Each path below is one point turned by a fixed rotation once a step. After each direction that follows a path, write how fast that rotation turns it, in degrees each step (0 if it stays still).
Each turn is a multiple of 5 degrees from 10 to 175, or 0.
Each row of a path follows its step; steps can be skipped.
Path 1:
step 2: 0.67	0.45	0.72	-2.32	-1.42	-0.19	1.72	1.30	0.79	-0.13	-1.24	0.57	-0.74	0.70	-0.65	0.35	0.07	-1.41	-2.89	1.95	0.95	-0.33	2.34	-0.15	-0.06	-0.65	-0.66	-0.89	0.19	-0.46	-0.89	-2.76	-1.33	-1.92	3.06	-0.83	0.20	1.53	-1.89	-1.26	1.69	-1.39	-0.49	-1.30	0.41	0.27	-0.85	-1.74	-0.45	1.37	2.63	1.51	1.09	-0.79	3.96	-0.45	3.61	-1.14
step 7: 0.93	0.67	0.15	-1.31	0.08	-1.07	-0.38	0.30	2.39	3.43	1.75	0.12	-1.04	-0.88	0.19	0.07	0.45	1.39	-0.19	-0.15	2.20	1.83	-0.19	0.12	0.11	-0.56	-1.71	-0.74	-1.62	0.94	0.14	-3.47	-2.58	-1.64	0.54	0.23	0.19	3.72	-0.77	0.49	1.31	1.28	4.28	0.43	1.19	0.98	2.79	-1.34	0.57	-0.95	0.71	-0.19	-0.56	2.19	0.09	-1.36	-1.43	-0.05
step 8: 2.92	0.87	1.12	-0.39	0.20	2.70	2.66	-0.12	1.27	-0.21	-0.51	0.68	-1.64	-3.22	1.34	3.77	-0.72	3.36	-0.41	1.95	-1.46	-0.75	0.27	0.03	0.22	-1.84	0.53	-0.20	-1.74	1.40	-1.38	-1.01	3.04	-0.49	-0.41	-1.87	0.36	1.41	0.16	-0.62	0.03	1.20	-0.24	0.19	-0.71	-0.49	0.87	-0.55	-1.93	-1.62	0.43	-2.53	-0.83	-0.68	1.35	-1.69	-0.28	-0.43
step 10: -0.26	-0.19	1.75	0.72	0.24	2.00	0.46	-1.33	1.26	1.90	-2.45	1.52	0.91	-2.11	0.15	1.31	0.44	-0.84	0.57	0.58	2.55	-2.22	-1.54	0.08	-0.93	1.54	0.18	-0.76	-0.36	1.19	-0.72	2.13	0.18	1.33	-0.82	-2.59	-1.05	0.04	-2.49	1.79	1.31	-3.43	-1.51	-0.61	1.23	-2.23	-0.33	-0.09	-0.75	-0.76	-1.41	3.29	0.54	2.33	0.60	1.33	-1.05	-1.58
step 11: 0.05	2.24	1.17	1.46	-1.62	-0.63	0.54	0.05	0.05	1.16	-1.11	-1.58	-0.76	-2.44	-1.74	0.47	-0.13	-0.95	-0.81	-2.59	1.88	0.71	1.37	1.38	-2.02	-0.98	3.21	0.57	-0.70	-0.67	4.34	2.47	-1.96	-0.17	0.50	-0.81	0.18	2.05	-0.30	1.39	-0.92	-0.61	-2.28	-2.59	-0.06	2.28	0.65	2.45	-1.11	0.26	0.90	1.10	-0.94	0.22	-0.83	-0.05	-0.68	0.15
step 13: -0.45	-2.11	0.84	1.87	-0.51	-0.46	-0.75	1.98	1.18	-1.41	-1.38	-0.18	-1.71	-1.05	0.75	0.36	-0.79	2.29	-0.84	2.40	2.32	-2.36	-0.58	1.20	0.94	-0.11	-1.00	-2.25	-2.68	-0.10	0.38	1.21	0.43	-3.18	0.13	0.86	2.43	1.01	1.10	-0.08	1.17	1.09	1.66	-2.18	2.43	2.04	-0.49	1.42	0.04	0.92	0.30	0.43	-0.46	-3.51	0.79	-0.03	1.90	1.25
step 14: -1.38	-1.22	0.85	-0.48	0.35	-1.78	0.68	0.23	2.61	1.17	1.23	3.50	0.66	0.10	1.90	0.55	-0.14	-1.08	-1.64	-0.81	1.87	0.28	0.52	1.91	1.58	-0.61	-0.42	1.52	-0.28	0.74	-1.70	-0.85	3.68	-3.19	-0.77	0.59	-0.23	0.48	-0.52	1.10	-1.80	-1.83	0.37	-1.77	-0.54	2.23	-2.02	-0.80	-1.38	2.57	-1.32	-2.85	-0.12	0.26	-0.76	0.14	0.84	-1.77
step 16: 2.56	0.37	1.33	-2.62	0.79	-1.43	0.23	0.01	2.98	-1.60	0.63	-1.10	-0.18	0.79	-1.48	-0.52	2.23	-2.31	-3.65	1.17	0.67	-0.64	1.06	-0.08	0.87	1.75	2.33	2.29	1.38	0.34	0.27	2.02	-0.31	0.83	-0.14	-1.04	2.24	2.72	0.56	0.78	0.06	-0.58	-1.66	0.01	0.43	0.51	0.33	0.76	0.37	-1.51	-1.38	-0.35	3.18	0.51	1.51	-1.36	0.42	-2.19
Speeds:
0.17	0.17	1.11	-0.74	-0.29	0.74	0.65	0.57	-0.61	-0.46	0.36	-0.09	0.08	-0.08	0.80	0.60	0.70	-0.40	-0.26	0.15	0.21	-0.02	0.04	0.05	0.61	0.05	0.23	0.12	0.30	0.36	0.22	-0.60	0.27	-0.51	-0.66	0.49	-0.19	-0.37	-0.72	-0.31	0.37	-0.15	0.56	0.08	0.02	-0.07	-0.50	-0.28	-0.13	-0.21	-0.25	-0.31	-0.47	0.24	0.13	0.20	0.61	0.30
60
-0.39	-0.19	0.58	-0.58	-0.37	0.20	-0.28	0.34	-0.19	-0.07	0.19	-0.12	0.33	-0.16	-0.90	-0.15	-0.54	0.34	0.48	0.30	0.31	0.18	-0.64	0.60	0.12	0.95	-0.54	-0.90	0.44	0.15	-0.52	-0.13	-0.16	0.33	-0.09	-0.09	0.34	0.44	-0.08	-0.22	1.14	0.05	0.23	-0.39	-0.39	-0.04	-0.36	0.12	0.68	-0.05	0.41	-0.18	0.58	0.53	-0.01	0.21	-0.60	0.13
130
-0.05	-0.37	0.57	0.80	-0.20	-0.49	-0.57	0.14	-0.10	0.76	-0.72	-0.16	-0.21	0.52	0.79	0.11	0.39	-0.26	-0.08	0.82	-0.40	-0.07	-0.43	-0.27	0.45	0.54	0.28	0.16	0.52	-0.62	-0.70	-0.28	0.11	-0.34	0.33	0.30	-0.45	0.26	0.20	0.67	0.71	-0.62	-0.22	0.02	0.50	0.11	0.46	0.23	0.38	0.13	0.03	0.20	0.27	-0.31	0.39	0.53	0.26	0.27
100
-0.06	0.13	-0.04	0.06	-0.31	0.82	0.24	0.37	-0.48	-0.19	-0.46	0.43	0.06	0.08	-0.67	0.47	-0.45	-0.06	-0.89	0.22	-0.10	0.47	0.03	0.34	0.55	-0.01	0.08	0.50	-0.78	-0.09	0.14	-0.07	0.51	-0.44	0.68	-0.46	0.03	1.09	0.38	-0.12	-0.33	-0.74	-0.37	0.39	-0.93	0.20	0.19	0.35	-0.06	0.47	-0.23	0.05	0.20	0.34	-0.17	0.06	0.27	0.68
125
-0.02	-0.21	-0.07	-0.07	-0.77	0.02	0.83	-0.28	0.82	0.43	0.05	0.56	0.38	-0.20	-0.59	0.23	0.02	-0.02	0.01	0.15	0.10	-0.59	-0.43	-0.94	-0.87	-0.27	0.44	-0.68	-0.52	-0.46	0.42	-0.18	-0.08	-0.20	0.28	0.14	-0.46	0.14	-0.42	0.16	0.64	0.19	0.22	-0.16	-0.23	-0.08	0.68	0.35	-0.17	0.16	-0.25	-0.91	-0.33	0.41	0.68	0.29	0.35	0.06
10
-0.60	-0.74	-0.07	-0.22	0.02	0.17	0.00	-0.88	-0.47	-0.08	0.01	1.12	0.16	-0.22	0.97	0.41	-0.17	-0.41	-0.29	-0.01	0.53	0.65	0.16	-0.05	-0.02	0.14	-0.13	-0.02	0.18	-0.23	-0.37	0.52	-0.76	-0.10	-0.17	-0.76	0.01	0.04	0.19	-0.12	0.21	0.84	-0.69	0.70	0.22	0.35	-0.43	0.73	0.06	-0.41	-0.06	-0.54	-0.16	0.07	0.12	0.32	-0.03	0.00
70
-0.74	0.05	-0.08	-0.35	0.73	-0.05	-0.11	-0.18	-0.45	0.05	0.42	-0.34	-0.19	-0.54	0.57	-0.25	-0.83	0.05	0.07	0.22	0.07	0.27	-0.33	-1.01	0.06	0.44	-0.54	0.03	-0.76	0.18	0.41	-0.29	0.39	-0.54	0.03	-0.03	-0.73	0.37	-0.39	0.40	0.14	-0.10	0.10	-0.22	-0.31	0.40	-0.14	-0.42	-0.24	-0.06	0.49	-0.38	0.62	-0.97	0.47	-0.84	0.11	-0.09
60
